In the rows, zero is written as 128.
Each path below is one point turned by a fixed rotation once a step. After each direction that follows a path, write how fast that rotation turns it, in deg/step (0 if it stays still).
Each turn is a multiple of 5 degrees from 10 to 175, or 0.
Each row of a path follows its step; steps can be skipped.

step 1: [116 121 126 126 136 122 124 125 118 128 122 133 136 133 127 133 135 121
 128 132 139 140 118 144 130 141 132 117 124 127 126 125 127 136 125 121
 132 129 126 126 132 129 123 130 137 126 134 127 123 133 117 120 132 129
 138 135 129 124 124 118 127 135 130 123 116 137 132 129 132 125 126]
step 3: [123 123 129 119 141 118 126 137 136 124 139 126 125 143 133 128 127 129
 144 120 129 124 121 126 132 124 129 119 130 133 119 128 129 130 127 129
 129 133 133 126 130 127 127 128 139 123 127 130 116 135 133 123 118 130
 131 127 130 125 122 139 126 131 140 133 122 131 143 123 133 121 120]
step 8: [127 128 130 131 120 123 128 131 126 130 117 131 132 121 142 131 129 122
 142 139 123 134 129 133 112 126 141 122 125 117 124 129 136 141 124 133
 118 130 136 124 120 127 128 136 138 125 136 125 125 136 127 129 121 130
 131 122 123 135 123 126 132 134 130 128 126 136 128 118 131 139 126]
step 19: [129 131 141 121 124 129 116 118 134 114 123 139 128 130 132 122 126 126
 127 129 120 128 118 120 129 134 128 131 134 132 118 119 141 138 132 122
 132 128 130 124 129 116 123 132 135 129 133 134 130 134 124 123 128 125
 135 134 128 126 136 124 128 128 139 131 115 140 139 132 123 129 130]
step 21: [118 125 124 124 133 121 112 120 135 121 126 135 130 137 126 123 133 122
 140 126 126 137 122 131 123 134 139 125 128 126 131 137 131 123 129 134
 123 122 134 112 117 124 119 125 123 130 137 120 129 134 130 118 121 130
 129 129 120 124 114 125 120 132 124 125 128 132 137 125 124 130 131]
step 25: [134 121 133 125 130 127 125 138 132 110 131 127 124 124 139 125 128 132
 129 142 117 128 124 128 134 128 130 127 127 135 119 131 132 127 134 126
 122 122 131 115 128 122 126 123 135 124 128 129 131 144 132 130 126 128
 122 115 114 125 124 120 130 143 126 126 126 127 140 124 129 129 127]
step 26: [126 133 123 138 133 121 133 124 132 111 125 125 133 129 139 139 134 128
 132 129 126 126 125 123 127 127 125 115 134 130 129 119 132 133 125 133
 135 123 137 127 127 130 121 127 138 129 127 128 127 116 131 127 121 125
 132 117 139 139 123 119 123 129 139 126 119 136 136 122 133 124 119]
step 28: [123 125 132 126 136 122 123 127 126 121 122 133 123 120 133 136 135 125
 130 131 126 133 121 135 135 129 134 114 124 134 129 128 137 133 128 120
 125 131 124 125 131 121 138 126 135 121 123 130 138 140 120 115 121 136
 120 121 130 129 128 130 124 138 125 122 117 142 125 116 134 133 126]
step 32: [132 109 128 111 134 132 127 131 134 127 126 127 136 126 128 127 136 133
 138 125 119 134 125 122 128 132 117 116 126 135 130 124 137 127 140 125
 141 128 139 133 129 122 128 119 130 128 122 123 133 134 128 125 124 124
 135 125 138 136 126 119 131 130 127 128 116 137 132 121 125 128 126]
[126 127 127 126 129 129 125 129 128 132 129 128 126 126 128 125 125 127
 126 127 129 129 128 130 126 127 129 128 128 128 130 127 129 126 129 128
 133 126 129 130 128 125 127 128 128 127 129 129 130 129 128 130 130 127
 125 129 131 128 129 127 129 125 127 130 126 130 129 128 128 126 127]
20
[130 129 128 128 127 129 127 125 124 128 128 130 126 128 127 127 129 128
 129 128 127 128 129 127 127 128 128 129 129 130 126 127 130 130 130 131
 129 130 131 126 129 127 129 130 126 127 131 127 130 131 128 129 129 129
 129 129 127 130 128 130 130 127 127 129 130 126 129 125 128 124 128]
130
[129 127 132 132 126 129 130 128 129 128 127 129 129 126 130 126 127 129
 127 128 126 129 128 129 127 125 130 129 127 126 127 127 126 128 128 129
 130 128 127 130 126 128 128 127 125 129 133 128 128 130 129 126 127 128
 127 125 129 126 127 128 129 128 131 128 131 128 127 127 129 130 129]
175
[127 129 127 130 130 127 125 127 128 127 126 129 129 128 127 129 129 126
 127 128 129 127 126 131 131 129 130 132 128 130 128 129 129 130 130 129
 127 129 130 129 128 126 128 127 127 127 129 129 127 123 127 129 129 129
 129 127 131 128 126 127 125 126 129 130 130 128 129 127 130 131 129]
145
[128 125 127 130 125 128 130 127 127 132 128 129 129 127 126 128 129 129
 130 127 131 130 128 130 131 128 126 130 128 127 127 130 130 129 128 128
 130 127 129 127 126 127 131 128 128 129 127 133 130 129 126 127 129 129
 128 127 127 127 126 127 128 129 126 127 126 128 129 127 126 130 128]
95
[128 130 129 128 127 126 130 126 127 127 127 128 130 127 128 128 129 128
 129 129 130 127 130 128 127 128 128 127 127 128 129 128 130 128 126 128
 128 130 128 130 129 127 123 126 128 123 131 128 129 130 126 128 126 128
 128 127 130 128 127 127 126 129 125 129 126 126 129 131 124 128 128]
55
[127 127 128 128 128 130 130 129 129 128 129 128 126 129 128 126 129 128
 129 128 127 129 129 126 130 129 128 128 125 129 128 130 126 129 135 126
 129 127 129 129 127 129 127 128 129 125 128 127 126 129 130 125 128 129
 128 127 126 127 129 127 126 127 124 131 129 128 131 129 128 128 128]
160
[127 129 129 129 128 129 127 129 128 129 126 125 129 125 130 130 129 129
 128 126 127 126 128 129 128 130 129 128 129 125 126 129 132 130 131 128
 130 124 127 130 129 129 127 128 130 128 126 128 128 128 127 127 128 127
 130 128 128 134 127 126 129 128 129 128 130 126 126 127 126 128 128]
120
